0: [  21   73  -56  -23    2  -33    0    3   34   68   23    0   -4    0
   28  -65   15   -4   -4   13 -127   44    1  -29   25   -3    4    9
  -13]
1: [ -38   25  -24    1 -127  -11  -10  -16  -46  -14  -36  -39   -9  -38
   13   10   -8   43   -7   57   -4   15   26  -22   18   -4  -43    1
   12]
2: [ -1  -4 -12  52  -7   4  -5  39  15 -44   9  24  -5   7  23  32 -53   6
 -57 -11  36  -4   2  -7  13  -7  17   7  -5]
3: [ 16 -18 -24  48  -2   7   8  43  21 -24  -2  31  -9  18   9  14 -32  12
 -59 -15  54  17   2 -10  18 -12  15   3   4]
4: [-92  23 -72 -91 -38  24  12 -76 -21  -2 -61 -85  13 -57 -57  11  36  70
  22  31   5  98  73  58  22 -16 -56  14  -3]
5: [  9 -18   4  45   1  10   7  11 -10 -46  -1  98   1  20  11  29 -35   6
 -40 -24  45  -1 -28 -11  12  -5 -55  -4  14]
6: [  78  -34   41  116   -2  -41 -115   95   11   57   -6  -57  -81    8
  -67   76   43  -47   24  -18   14 -106   23  -13  -20   50   70    3
  -22]
7: [   1   27  -12 -127   66  -42   25  -42   31   68   33  -50  -20 -127
  -24  -68   31   26   71    1  -61   97   49   18    3  -30 -127   26
   17]
8: [ -20   -1   64   46   70   55   17   71 -105  -71  -25  127  108  -82
   24  -62   35  -59   81  -59   74  -94  -21   -1  -71  -59   54  -47
    9]
9: [-47 -92  35 -73  14  35  62 -25 -20 -49  16  54  32 -23   2  53 -34  53
  63  10 127 -37  22  40 -31  20 -76 -71  22]
10: [ -20   41  -43   19 -105   -6  -26  -17  -41  -18  -39  -27   -6  -25
   -6   -7    3   24    2   53   15    5   33  -21   28   -8  -35   -1
   11]
11: [  6   4 -12  34  -9  -1   2  15   3 -23   1  10   1   3  10   1 -23  -1
 -40  -7  24  -2  -9 -16  18   1  14  -4  12]
12: [ 42   5 -34  47  -4  -1  -2  55  16 -40  13  34 -13  20  11  13 -30  -1
 -63  -8  31  16   5 -20  23  -8  26  -2   4]
13: [   4  -76  127  121  -17   -3  -29   73   87  121  -21  -41 -100   85
 -127   37   92  -30    8  127   36 -108   -5    1  -42  127  -18   -1
   -1]
14: [ -36   15  -27   -2 -126  -10   -8  -18  -43  -11  -36  -42   -8  -41
   14    4   -4   43   -7   59  -11   16   26  -20   20   -5  -41    0
   11]
15: [  69  -29   50   85    6  -38 -109   49  -10   38   15  -82  -52   16
  -57   87   37  -70   32  -36   22 -117    3  -18  -80   59   53   -7
   -3]
16: [-44 -51  -2 -54  14  37  52 -36   6 -41  -9  29  23   5  66  38 -22  29
  18  -8  81  28  41  39   4 -23 -12   8 -18]
17: [ -7  16  67  44  60  80  24  45 -73 -64 -45  72  83 -54  12 -62  29 -34
  66 -48  47 -83 -20 -13  -5 -78  33  -3  -1]
18: [  60  -33   33   91   -6  -34 -119   82   14   51   14  -41  -65   13
  -66   77   42  -51    9  -26   26  -91   17  -20  -83   42   78   -1
   -7]
19: [ -7   2 -14  43   5   3  -4  14   2 -54   4  16  -1  15  16  32 -26   2
 -46 -12  43   1 -16  -3  24  -1  18  -4  13]
20: [  28   67  -73  -53   23  -47  -31  -36  105  127   -1  -82   21  101
  -27  -42  119  -77   31   26 -127   57  -50   42  -11   31   19  -45
    9]
21: [-35 -45  -6 -73  19  36  32 -40  -4 -39 -10  16   9   5 -25  26 -18  36
  23 -14  79  46  36  27  -4 -19  -5  27 -19]
22: [  4   1 -13  53  -5   0  -8  30  -3 -47  10  23  -4  20  16  35 -38  10
 -42 -13  45 -15  -9 -19  23   7  20  -2  13]
23: [  30   86  -70  -99   19  -44  -43  -42  120  127   18  -48   -8   94
   10  -55  101  -79   48   44 -127  114  -50   23    6   20   36  -56
   10]
24: [ 127   84  -44  -32    6  -37   -6    1   48   59   30    2  -14    9
   41  -82   29   -7   -6    8 -112   60  -12  -42   38   -7    2    4
   -5]
25: [ -41   31  -47   12 -127   -7  -16  -28  -28  -19   27  -19   -3  -15
   11    7    1   37  -13   48   -1   10   37  -19   20  -12  -28   -1
    8]
26: [  26   96  -80  -83   21  -52  -31  -38  127  127   16  -44  -17   99
   -1  -68  104  -95   49   30 -127  109  -43   33   10   11   38  -57
   11]
27: [  13   -2   -1   41    1    1   -6   35   -6  -40   -1   24   -7   22
   15   42  -27    3  -50   -2   51    3   -9   -6   14  -20   31    2
 -127]
28: [ -92   40  -74  -91  -60   19   19  -78  -14   14  -65 -107   18  -61
  -53   -3   56   64   24   39  -30   90   64   61   26   -5  -55    2
    9]
29: [  4  10 -38  51  -9   0   7  48  13 -27   6  38  -7 120  13  12 -39   4
 -61  -6  22  16   6 -19  21  -2  20   6   5]
30: [ -3 -16   4  48  -2  -5  -5  13 -12 -41   3  26   7  29  30  42 -38  -5
 -37 -12  43  -8 -15  -9  14   1  26  -3  18]
31: [  7 -15  -8  56   2   7   6  25  -7 -55  -6  27   4  21   7  35 -17  -1
  97  -7  38 -14 -12 -17   3  -8  20   3   9]
32: [  44   79   34  -32    1  -39   -3   -8   50   64   22   -3  -22   11
   33  -67   28   -6   -6    9 -109   46  -14  -25   21  -15    5   -1
  -10]
33: [   8   21  -39 -127   62  -43   18  -51   25   65   21  -60   -1   36
  -18  -58   29   31   73   11  -56   79   45   11   -2  -27  -63   30
    6]
34: [-24 -28 -43 -75  29  30  38 -41  28  -8   3  54  -9   2 -30   6  -6  45
  16  -9  55  72  62  15  -3 -36  11  65 -34]
35: [ -14  -12  102   20   54  127   46    4  -39  -94   -2   82   46  -37
    3  -27   15    7   24  -15   14 -101  -56    3   10  -13  -11    4
    6]
36: [ -41   21  -76  -85  -24   14   17  -82  -35   -9  -62 -119    7  -50
  -54   20   35   82   20   34   92  100   71   67   14  -18  -76    8
    5]
37: [  18   65  -45  -31    4  -28    7    0   27   68   23    2    4   -7
   28  -63   17   -1   11    7 -127   37    7  -24   23   -2   -2    1
  -13]
38: [  0   1 -10  38 -19  -2  -1  15   0 -34  11  17   0  11   9  11 -29   0
 -40  -7  40  -8  -7 -19  17   3  12  -1  12]
39: [  31   76  -46  -22    7  -55   -5   -6   44   59   30   17  -14    0
   27  -64   13    2    4    6 -104  113  -10  -37   37  -13   -1    7
  -18]
40: [  62  -30   58  107    6  -35 -109   71   14   46    3  -54  -74   12
  -81   62   40  -49   22   -9   22  -94    9   -9  -80   56   59    3
   -5]
41: [-25 -48  -8 -53  15  29  43 -37   3 -33 -10  15  12   2 -24  35 -31  29
  24 -13  79  36  24  41  -9 -22 -52  24 -22]
42: [  25   54  -48  -17   -1  -31    6   10  -32   29    8   -9    7   -5
 -118  -49    8    3   -5   -7  -56   27    7  -26   22  -20  -10   24
   -5]
43: [  4 -15 -17  52  -4 -10 -17  14  -1 -50   2  11 -10   6   9  40 -13  -4
 -40 -19  35 -13 -12 -15  12   2  19   0  12]
44: [-30 -79  65 -67  -9  13  57 -12 -23  -8  22  36  18 -37   4  23 -30  36
  63 -44  87 -59  50  34 -30  24 -89 -83   6]
45: [  1 -28  24  57   3  14  12  -2 -24 -52  -3  27  65  19  28  59 -28   1
 -33 -15  48 -36 -37 -20   2   9  15 -10 127]
46: [ 28  67 -53 -39  -4 -28   7   4  30  38  15  -1  -8   6  16 -53  15  11
  -8   4 -55  36  10 -27  21 -10   1  19  -7]
47: [  8 -12 -24  56  -7  -1   2  51  18 -47   9  41  -1   7  11  24 -42  19
 -72 -12  49  18   3 -14  11 -24  41  -1   4]
48: [ 34  72 -48 -28  -3 -35  -5  -5  31  50  18   0 -22   1  20 -66  16   5
   1  15 -97  40   5 -34  25  -3   6   5  -6]
49: [-25 -23 -42 -69  16  26  33 -40  23  -9  -3  50  -9  -2 -27   6  -4  45
  12  -4  50  67  60  12  -1 -33   7  58 -31]
50: [ 34  78 -54 -35  -7 -32   3   8  31  43  17  -5  -8   7  20 -60  18   7
 -12   6 -68  35   5 -32  24  -7   1  15  -3]
51: [ 14  11  -8  46   6 -10   5  29  -3 -44  -2  14  -2  25  28  17 -16 -12
 -42 -15  36  -1   1 127   2  -1  14   6  18]
52: [-42 -28 -22 -65  17  26  39 -41  15 -31 -15   9  13  19 -34  34 -17  40
  16  -5  82  55  44  42  12 -40  -1  26 -27]
53: [-20 -20 -46 -67  26  36  37 -40  32 -14  -4  48 -12  -3 -13   2  -5  57
  24  -2  55  75  73  12 -14 -37   9  62 -40]
54: [  53  -46   48  116   -8  -23 -116   42    7   34   19 -127  -50   10
  -60   94   36  -80   21  -25   44 -118    6  -12  -80   69   65   -5
   -4]
55: [-18  16  75  43  54  65  17  57 -78 -73 -19  80  78 -63  20 -61   8 -36
  63 -36  32 -89 -23   3  -7 -54  27 -16   8]
56: [  3  -5 -10  40 -13 -44   0  21   7 -35  13  17 -10  15  15  24 -35   1
 -56  -2  28   4   0 -27  19   0  10  -5  18]
57: [ -4 -55  53  13   1  15  32 -17   2 -40  32  47  -4 -35  43  37 -48   4
 -20 -26  45 -64 -91 -24 -21  31 -20 -25  21]
58: [-29 -53  -7 -64  17  33  47 -43   4 -32 -12  14  16   0 -28  35 -30  31
  32 -12  84  41  28  47 -11 -24 -60  26 -25]
59: [-40 -42  77  69 -12  -3   0 -13 -49 -50  11  60 -58  59 -39 -48 -67 -88
  19  76  32 -80 -13  -1  11 -12 -48  43   5]
60: [  0   0   0  59 -11  -5  -9  28   8 -33  -2  19   5  27  19  36 -40   2
 -44 -22  31   0 -17  -8  12  -8  22  -3  10]
61: [  2   0   2  39   1   4  12  10   0 -40  12  29  -7  21  18  37 -35   2
 -40  -9  31   3 -22 -16   4   0  21  -4  16]
62: [ 32  70 -54 -24  11 -41   0  -1  62  64  31   2 -12   3  36 -71  13  -1
  -3  -5 -99  45  -2 -26  24 -12  -4  17  -9]
63: [  2 -11 -13 -17 -11  -5  -8  20  -5 -48   8  23  -1  23  18  45 -29  -2
 -56 -10  49 -13 -16 -18  18  -4  25  -1  16]
64: [ 33  79 -52 -25  12 -27   4  17  39  50  14  -6 -16   0  29 -63  15   6
  -8   6 -74  36   5 -34  28 -10   0  10 -15]
65: [  3  -4 -10  45  -4 -10  -5  11   5 -40   2  25 -11  21  22  25 -42  -6
 -47  -9  38  -2  -3 -25  12  -5  21   0  13]
66: [ -7  -4  -9  50  10   4 -11  21   1 -49   2  19 -10  21  10  25 -30 -93
 -52  -1  34  -1 -11 -15  13  -9  17   1   5]
67: [  3  -7 -15  52   5   7  -9  21 -13 -58  -3  19  -6  18  16  35 -45   3
 -43 -25  38 -11  -6 -16  17   8  18  -9  10]
68: [-29 -85  16 -72  14  42  66 -27 -25 -50  -8  26  20  12 -25  49 -19  42
  47 -38 124   5  23  26 -14  -5 -33 -20  -7]
69: [ -9 -13  64  44 -16   3  -2  33   0 -55  12  26 -12  17  13  18 -42  -2
 -42  -3  42  -7 -12  -4  21  -8  19   8 -89]
70: [   4   20  -16 -127   73  -30   30  -46   32   61   31  -48  -16   24
  -21  -53   27   20   56  -11  -57  101   51   24    9  -47  -51   25
   16]
71: [ -1 -12  -2  51   4  -3  -3  28  -6 -43   5  25  -5  17  21  33 -26   3
 -46 -16  36 -18  -4 -17  16   6  14   5  24]
72: [ 15   9  -9  46   5  -9   4  32   0 -44  -3  15  -3  26  26  18 -19 -10
 -45 -13  37   0   2 121   3   9  15   5  17]
73: [  23   52  -61  -18   11  -48  -21  -18   73  112    9  -97   16   73
  -16  -10  108  -60   17    1 -127   21  -30   39  -25   47   22  -33
   -4]
74: [  24   75  -48  -33   -1  -44   -9   -2   42   69   32   -2  -23   10
   29  -57   18  -13    1  127 -108   53  -13  -44   23  -25    6    9
   -8]
75: [ -90  -15  -14    9 -127  -37   16  -92   -6    7  -74  -74  -38  -16
  -23   76   44  -13   69   87  -14 -109    3   19  -19  118  -16   27
   -1]
76: [  34   81  -50  -36    2  -36    4    9   52   54   14   -7  -16    3
   33  -67   21   -6   -8   -3 -107   29   -9  -42   38  -12    3   22
   -9]
77: [  38   74  -41  -21    3  -32   -5    3   47   60   20   11  -18    5
   34  -67   12   -5   -4   10 -102   72   -9  -20   31  -11    1   11
   -9]
78: [ -35   34  -32   11 -110   -8  -15  -19  -36  -16  -48  -37   -3  -35
   12    7    4   34   -6   51   -2  127   44  -13   26  -14  -33   -3
   10]
79: [ -37   18  -75 -111  -12   19   16  -76  -16   -6  -65 -105   15  -40
  -68   -2   35   71   35   30    7  107   68   66   16  -12  -54   22
    4]
80: [  56  -29   44  102   -7  -32 -107   64    6   41    1  -65  -54    1
  -62   69   43  -48   20  -25   13  -96   20   -2  -87   55   68    4
  -10]
81: [-127 -124  -38  -85 -127  -68   10  -94 -127  -98  -15    0   -9   42
  -83  -56 -127 -120  127   65  127   58   47  -13   59    5  -31   65
 -127]
82: [ -3   4  75  35  77  67   1  68 -87 -68 -17  65 113 -64  19 -61  23 -66
  77 -55  59 -89 -11 -16 -65 -51  61  -8   7]
83: [  35   95 -114  -80   28  -58  -40  -37  120  127    9  -51   -8  102
   10  -63  106  -86   53   37 -127  115  -63   30    6   18   39  -48
    4]
84: [-29 -77  13 -29   5  26  59 -48 -39 -67  -5  49  -6  14   4  53 -43  16
  48 -23 126 -24  38  37  -5  25 -31 -32 -16]
85: [  4   4 -34  54 127  -3  -2  33  10 -32   7  27 -11  26  19  27 -44  -2
 -50  -6  26   9   3 -31  12 -13  22  11   6]
86: [  31   82  -40  -35    2 -127   -9    2   43   62   37    1  -17   -5
   31  -68   13   -8    5    9 -103   34  -22  -29   17   -9   -7    7
  -13]
87: [ -6  -5   2 -27  -3   3  -6  15   4 -42   0  14  -7  26  16  37 -30   1
 -54  -6  43  -2 -14  -8  16  -1  25  -5  15]
88: [ -16   13   67   -7 -115  -30  -11   -3   32   29   32   24  -27  -43
   10   24  -60   -6   -3   -4  -19  -42  -65  -60   16   45  -73  -41
   23]
89: [  29   42  -67  -29   16  -47  -26  -38   85  120    4  -88    6   71
  -30  -15  103  -70   21    3 -127   32  -31   45   -7   49  -75  -35
   -8]
90: [ 25  50 -32 -15  -3 -22 -75  10   2  12  16  -5  11 -11  34 -42  13   5
 -12 -12 -54  29  -3 -25  21 -16  -1  11  -7]
91: [-70 -46 -19 -57  29  21  30 -33  -3 -25 -92  18   2   6 -17  33 -26  44
  19  -8  68  42  32  18  -5 -32 -15  25 -17]
92: [ 46   7 -35  46  -5  -8  -2  55  16 -40  13  35 -14  19  11  12 -30  -1
 -63  -7  30  17   4 -20  23  -7  25  -1   4]
93: [ 10  -3 -14  52  -4  -8  -2  23  -9 -44   5  23 -14  13  16  36 -46   9
 -51 -16  40 -11 -11  -8  15   0  23   7   0]
94: [  42   89  -86  -87   26  -47  -49  -48  120  127   13  -55  -13  103
   -2  -63  108  -80   35   28 -127   95  -47   32   -1    2   41  -40
   24]
95: [ -5   0 -15  39 -19   3  -5  32  10 -41   4  18  -5   3  22  31 -47  11
 -51  -5  32  -2   6  -8  14  -7  12   7  -3]
96: [-32 -37 -18 -68  30  33  29 -32  -1 -29 -12  20  -8   6 -17  22 -36  34
  20 -10  72  52  55  24   7 -35 -17  44 -22]
97: [  6 -13 -13  39 -11  -9   9  19 -13 -30   3  24   5  20   6  34 -32   3
 -38 -10  44   0 -11  -8  23  -6  12  11  25]
98: [  5 -13  -1  31   4  12   5  10 -13 -48   2  25  -5  25  16  32 -33   3
 -35  -3  40  -3 -17 -17  13   4  14   1  11]
99: [  11   67  -20  -52  -66   -6   23  -24   16   76  -21  -85   -6  -96
   21  -81   60   24    0   50 -127   41    0   -2   23  -11  -26  -23
    4]
100: [ 43   7 -34  46  -5  -8  -2  54  16 -39  13  35 -14  19  11  12 -31   0
 -64  -7  29  16   5 -20  22  -7  25   1   4]
101: [  24   84  -55  -37    7  -37    3   -6   45   62   19   -4  -12    0
   26  -72    8   -1   -7    4 -104   47   -4  -32   31  -16   -1    3
  -12]
102: [-34 -34 -14 -74  24  20  37 -34  -2 -32  -5  17   0  13 -14  34  -8  44
  25 -13  66  52  42  29   0 -33  -8  40 -31]
103: [ -40 -127  127  108   92  126   62  -33 -115  -28  -17   41   75 -127
   72 -127   34   93   10  -32  -18 -121  -78   76  -33  127   10   14
  -15]
104: [   9   37  -24 -127   74  -42   25  -47   25   58   24 -127  -13   29
  -40  100   30   25   62    4  -66   91   53   15    8  -28  -36   40
   17]

[  5   0 -13  52  -5  -1  -7  30  -2 -46  10  23  -4  20  16  35 -38   9
 -44 -12  43 -13  -8 -19  22   6  20  -1  12] 22 93 71
[ -1  -8  72  49 -11   1  -1  35   8 -55   5  27 -14  18  15  31 -38   8
 -54 -11  41  -1  -8  -6  23  -2  27   5 -93] 69 27 2
[  35   80  -50  -36    2  -36    3    8   51   54   15   -6  -17    3
   32  -67   20   -5   -7   -1 -107   30   -8  -41   37  -11    4   20
   -9] 76 101 62
[ 40  71  29 -23   1 -35  -4  -5  45  54  20  -1 -21  12  31 -57  20  -4
 -10   6 -94  25 -13 -24  21 -14   7  -1  -7] 32 48 77
[ -37 -127  127   63   66   97  -12  -43 -105  -28  -19   44   70 -127
   54 -116   33   82   17  -33   -9 -127  -95   94  -13  126  -48   10
    2] 103 35 55
[   3  -71  127  115  -16   -3  -26   68   78  105  -20  -36  -92   79
 -127   38   80  -26    3  127   37 -100   -8    0  -37  127  -13   -2
    2] 13 40 6
[ -18  -76  108  -16    0   11   19   -3   22  -17   67   47    6  -99
   32   -1  -59   21   -2  -17   12  -90 -118   -7  -27   33  -70  -38
   12] 57 88 44
[ 104  -63   31   -4   12  -43  -72   49  -14   64   13  -51  -31   18
  -59   62   46  -84  -16 -112    0 -106   -9  -56  -57   41   62  -14
    7] 15 18 80
[ -5 -18  15  41   2  10   4 -12 -23 -45  -4  16  57  15  22  49 -22   2
 -28 -10  40 -25 -30 -10   4   5  13  -6 127] 45 30 97
[  14  106  -24  -50  -45  -19   32  -16   66  127   -5  -69  -17    5
   19 -121   47   -7    6   69 -127   57  -23  -10   21  -12  -33  -39
    8] 99 101 32
[-14 -80  69 -47  31   9  55  11 -31 -24  43  11 100 -25  21   5  28  54
  76 -54  50 -26  56  35 -73 -11 -31 -98  -3] 44 9 68
[ -89 -114  127  126   56  127   39   33 -127   47  -71  102  127 -127
   95 -127   14   45  114  -95   65 -127  -53   77   11  107   62   29
   25] 103 55 8
[-20  14  87  24  44  66  32  30 -45 -76 -21  64  65 -44  14 -45  36 -22
  52 -22  30 -96 -21   3  -2 103  12   8  -5] 35 55 17
[ -72 -109  127  114   61  127    9  -23 -127   -7  -56   77  108 -127
   77 -127   16   50   83  -75   55 -127  -50   77   -4  111   27  -19
   26] 103 55 35
[  17   78  -36  -47  -69  -13   19  -21   22   85  -19  -88   -9  -96
   27  -91   64   21   -4   52 -127   42   -4   -7   33  -10  -25  -26
    5] 99 37 0
[-36 -92  19 -30   6  33  65 -54 -46 -76  -8  54  -5  15   2  64 -48  17
  54 -26 127 -30  41  44  -8  28 -36 -38 -19] 84 68 9
[  65  -31   36   91   -7  -17 -113   44  -10   39   15  -61  -41   11
  -54   91   33  -80   38  -53   24 -118   18  -26  -82   66   72   -2
    8] 15 80 18
[ -33 -119  127   66   61   87  -11  -36  -95  -30  -17   43   65 -115
   50 -103   25   74    9  -30   -4 -127  -88   83  -10  113  -41   10
    3] 103 35 55
[ -46  -55   54  112  -28  -61  -64   -3 -127  -57   40  -59  -94  126
  -80   39 -109  -92   48   66   59  -99   19    3  -34   87  -92   31
   22] 59 15 54
[ -5 -51  52   2  10  -4  32 -30   3 -28  35  23   1 -24  39  36 -34   5
 -10   7  32 -55 -89 -23 -28  26 -34 -33  23] 57 61 98
[ -7  -8  -3  46  11   5 -10  15  -1 -49   2  20  -7  18  13  29 -31 -92
 -48  -2  36  -7 -19 -15  11  -6  15  -4   4] 66 65 30
[ 33  79 -52 -34  -6 -33   2   8  33  45  17  -4 -10   7  21 -61  19   5
 -10   7 -72  36   4 -32  25  -7   2  14  -4] 50 46 64
[  14   -2    5   44    6    5   -7   32  -11  -44   -4   28    0   19
   11   38  -25   -4  -45   -2   55   -2  -11  -10   11  -24   29    6
 -127] 27 69 2
[   6  105  -38  -44  -70  -17   21  -20   49  105  -19  -88   -7  -25
   16 -114   62   17    0   79 -127   51  -21   -9   26   -3  -45  -40
   10] 99 101 37
[   8   33  -22 -127   68  -37   22  -42   22   47   16 -125  -11   28
  -35   95   24   21   51    3  -56   82   46   11    9  -25  -31   33
   18] 104 70 33
[-32 -29 -16 -50  14  21  25 -33  13 -24 -11   1   9  18 -34  39 -13  28
  17 -10  76  37  40  36   3 -30   7  23 -23] 52 21 102
[ -47  -51  -17   63  -79   30  -41   51 -104  -51  100   22    0  -15
    0  -54  -35  -93   86   57   43 -102  -53  -31  -14  -48  -62   27
    6] 59 31 66
[ 127   84  -44  -33    7  -37   -6    1   49   60   31    3  -15    9
   42  -83   30   -7   -6    8 -115   61  -13  -43   39   -7    1    4
   -5] 24 77 76
[ -44   35  -51    8 -127   -9  -18  -34  -31  -18   30  -22   -4  -20
   11    3    4   42  -10   54   -6   12   41  -21   21  -13  -33   -2
    7] 25 1 14
[  61  -34   34   91   -8  -36 -119   80   14   50   14  -42  -63   13
  -65   75   42  -52    9  -17   23  -92   20  -18  -85   43   77   -1
   -6] 18 80 40
[-45 -88  29 -73  15  36  60 -27 -17 -46  14  52  29 -20  -1  50 -34  53
  59   8 127 -29  25  39 -28  15 -68 -61  17] 9 68 44
[ -17  -83  108  -20   -8    4   16   -6   34   -9   73   47   -2 -105
   34    4  -66   24   -6  -16   12  -91 -126   -7  -26   40  -79  -42
   16] 57 88 44
[  27   13  -68  -49   31  -48  -28  -29   48   92   -2  -86   26   68
  -27   -2  101  -45    1  -22 -114    5  -21   45  -28   48   12  -11
  -10] 73 89 20
[-17  -2 -15  34   6   6 -11  10  -2 -45  -5   6  -7  13   3  23 -24 -86
 -44   3  30   9  -5  -8  14 -10   9   1   3] 66 65 19
[ -18  -53   51   12    8   19   32  -18   -7  -41   19 -127   -2  -17
   29   43  -34   18  -15  -34   54  -41  -76  -16  -11   33   -3  -27
   25] 57 98 43
[  33   63  -51  -11   -4  -37    4   15  -36   35   12  -12    8   -8
 -127  -56   10   -1   -8   -7  -69   24    3  -32   24  -19  -10   22
   -2] 42 46 50
[-35 -99  75 -67  -5  17  59 -11 -33 -25  24  48  23 -42   2  40 -39  41
  68 -57 122 -72  57  38 -35  28 -94 -88   6] 44 9 84
[ 31  53 -36  -9  -9 -35 -90  13   8  25  20 -21  -2  -5  27 -30  16   3
 -12 -12 -56  25   1 -24  13  -4   4   7  -8] 90 50 46
[-20  18  83  43  61  72  18  62 -87 -75 -21  87  85 -72  20 -70  12 -41
  75 -37  30 -96 -24   5  -9 -59  29 -17   9] 55 17 82
[ -15  -49   40   20    6   18  127  -24   10  -21   24   36  -15  -36
   46   36 -108   12  -14  -23   32  -55 -104  -21  -25   34  -38  -39
   44] 57 61 5
[ -38 -127  127  104  100  127   63  -32 -127  -28  -18   43   82 -127
   83 -127   41   98    8  -33  -27 -127  -89   81  -37  127   12   12
  -14] 103 35 55
[-30 -41  75  71 -11  -6  -9  -7 -44 -41  10  42 -57  56 -42 -36 -56 -85
  19  67  31 -82 -10  -2   2  -6 -39  39   4] 59 66 69
[-30 -45 -12 -68  29  21  17 -37  16 -14 -11  19   8   3 112  14 -15  40
  30  -2  45  43  39  31 -11 -15  -9  26 -20] 16 102 96
[ -14  -46   49    3   13   14   31  -18   -5  -32   22 -127   -3  -14
   28   35  -30   18  -13  -34   41  -38  -76  -16  -12   31   -8  -27
   29] 57 98 87
[  10   90  -33  -51  -65  -12   35  -30   57  127  -16  -89  -16  -14
   11 -126   63    8    0   66 -127   41  -12   -6   40  -16  -36  -38
    4] 99 101 37
[ -4  17  67  43  58  81  24  50 -74 -64 -38  73  82 -54  12 -62  29 -35
  67 -49  47 -84 -20 -12  -3 -76  33  -3  -1] 17 55 82
[ -16  -60   81 -127    6  -38   21  -11   14  -33   40   29   -7  -60
   25   27  -62   13    0  -14   22  -72 -106  -24  -19   44  -46  -23
   38] 57 88 44
[ 37  68  29 -37   5 -32   0 -11  45  56  19  -2 -20  11  28 -57  23  -1
  -3   7 -91  46  -8 -19  19 -16   4   2 -11] 32 77 48
[  69  -32   37  110   -2  -37 -104   88   10   47   -5  -46  -74    8
  -59   73   36  -42   16  -17   17  -97   20  -14  -17   44   65    4
  -17] 6 40 18
[-15   5  53  41  63  47  14  66 -92 -63 -21 127  96 -73  25 -62  33 -54
  72 -52  60 -81 -19  -4 -62 -55  49 -41   8] 8 82 55
[  -8  -10   72   37   88   58    7   70 -100  -65  -23   65  121  -79
   34  -68   19  -63   81  -51   63 -102  -11  -12  -57  -61   52  -36
    1] 82 8 55
[ -42   46  -11  -16 -127  -22   -7  -25  -17  -19   76  -22  -13  -23
   11    9    9   35    2   49   -9  -10   31  -37   26   12  -47   12
    2] 25 1 14
[-36 -91  23 -35   5  33  76 -49 -44 -72  -7  53  -3  10   2  62 -46  19
  53 -29 127 -33  40  44 -11  27 -40 -41 -16] 84 68 9
[  54  -21   48   86  -13  -13  -99   33  -15   23   20  -75  -52   -3
  -46   86   30  -71   40  -38   39 -106   17   -8  -69   69   48  -22
   -4] 15 80 54
[-15  -6  98  32  69  71  32  34 -86 -82   7  44  74 -35  11 -35  11 -20
  40 -34  19 -92 -39  -7 -42 -22  25   2 -19] 55 17 35
[ -79 -120  127  121   68  127    9  -28 -127   -4  -62   83  120 -127
   82 -127   20   51   94  -81   56 -127  -54   88   -6  123   28  -20
   28] 103 55 35
[  65  -36   38   95   -7  -39 -127   87   17   60   16  -48  -71   12
  -74   80   50  -56   14  -28   24 -100   24  -20  -94   47   84   -2
   -9] 18 80 40
[ 27  54 -43 -22 -10 -33 -87   9   9  22  21 -16   4  -6  38 -41  13   8
 -17 -10 -65  39  -1 -24  24 -11  -2   9  -7] 90 50 46
[ -13  -60   57   25   58  -13    3   73 -101  -39   85    5  125  -42
   53 -127  -12  -31   48  -42   48  -62   27  -14 -127  -67  -27  -81
  -42] 82 8 55
[ -8 -11  11  19  50  51  31   4 -18 -70  -2  28  48 -25   8 -33  29 -10
  27 -29   0 -94 -56  10  13  -3 -12  -6  -3] 35 55 17
[  21   79  -45  -38   -9  -40    1   -6   52   81   25  -20  -19   12
   26  -71   28  -17    6  127 -127   55  -15  -33   25  -19    6   -5
   -7] 74 0 48
[   7   21   -7 -127   59  -41   12  -36   28   65   33  -51  -22 -127
  -25  -52   31   15   67   -5  -52   76   45   16   -3  -19 -127   22
   15] 7 70 33
[  -6  -74  104   -8    5    6   16    6   25  -17   65   41   -1  -99
   39    9  -68   15   20  -20   16  -82 -117   -4  -25   26  -81  -33
   20] 57 88 44
[ 11 -13  -2  49   2  10   4  15 -11 -46  -5 104   1  27   7  28 -34   6
 -42 -23  45   5 -21 -10  16 -10 -58  -2  13] 5 98 97
[  30   16  -64  -40   29  -52  -30  -24   53   87   -1  -88   26   70
  -32    1  100  -49   -4  -25 -116   -3  -28   40  -27   52   11  -15
   -4] 73 89 20
[   7   78  -22  -44  -53   -7   35  -24   46  107  -11  -77   -9  -18
   13 -119   60    5    3   57 -127   29  -15   -5   31  -15  -33  -38
    0] 99 37 101
[ -90    9  -60   -7 -127  -26    5 -115  -10   14  -79  -88   -9  -15
  -18   81   74  -11   64   96  -13  -59   15    6  -13  117    8   20
   13] 75 14 1
[  39   79  -79  -75   23  -44  -45  -40  108  127   -9  -46  -12   95
    0  -55   94  -72   26   24 -127   87  -42   26    2    1   40  -35
   22] 94 26 23
[ -31 -127  123  -17    6   23   23    3   88  -33  118   50   31  -89
   28  -13  -20   34    6  -16    1  -98  -90    3  -10   15  -70  -21
   12] 57 44 35
[-70 -46 -19 -58  31  18  30 -33  -1 -26 -91  17   1   6 -17  32 -25  44
  18  -7  67  43  34  17  -6 -33 -14  24 -18] 91 96 21
[ -59  -31   34   23  -47   -3  -37   19 -115  -84   17   48  -30   79
  -73  -66  -79  -87   85   90   85  -82   17  -22    0  -49  -59   20
  -13] 59 31 66
[ -2 -25  31  48   6   3  24 -12 -14 -48  13  35  16   7  58  35 -26  -2
 -38 -27  69 -47 -76 -17  -5  26   2 -32  27] 57 30 61
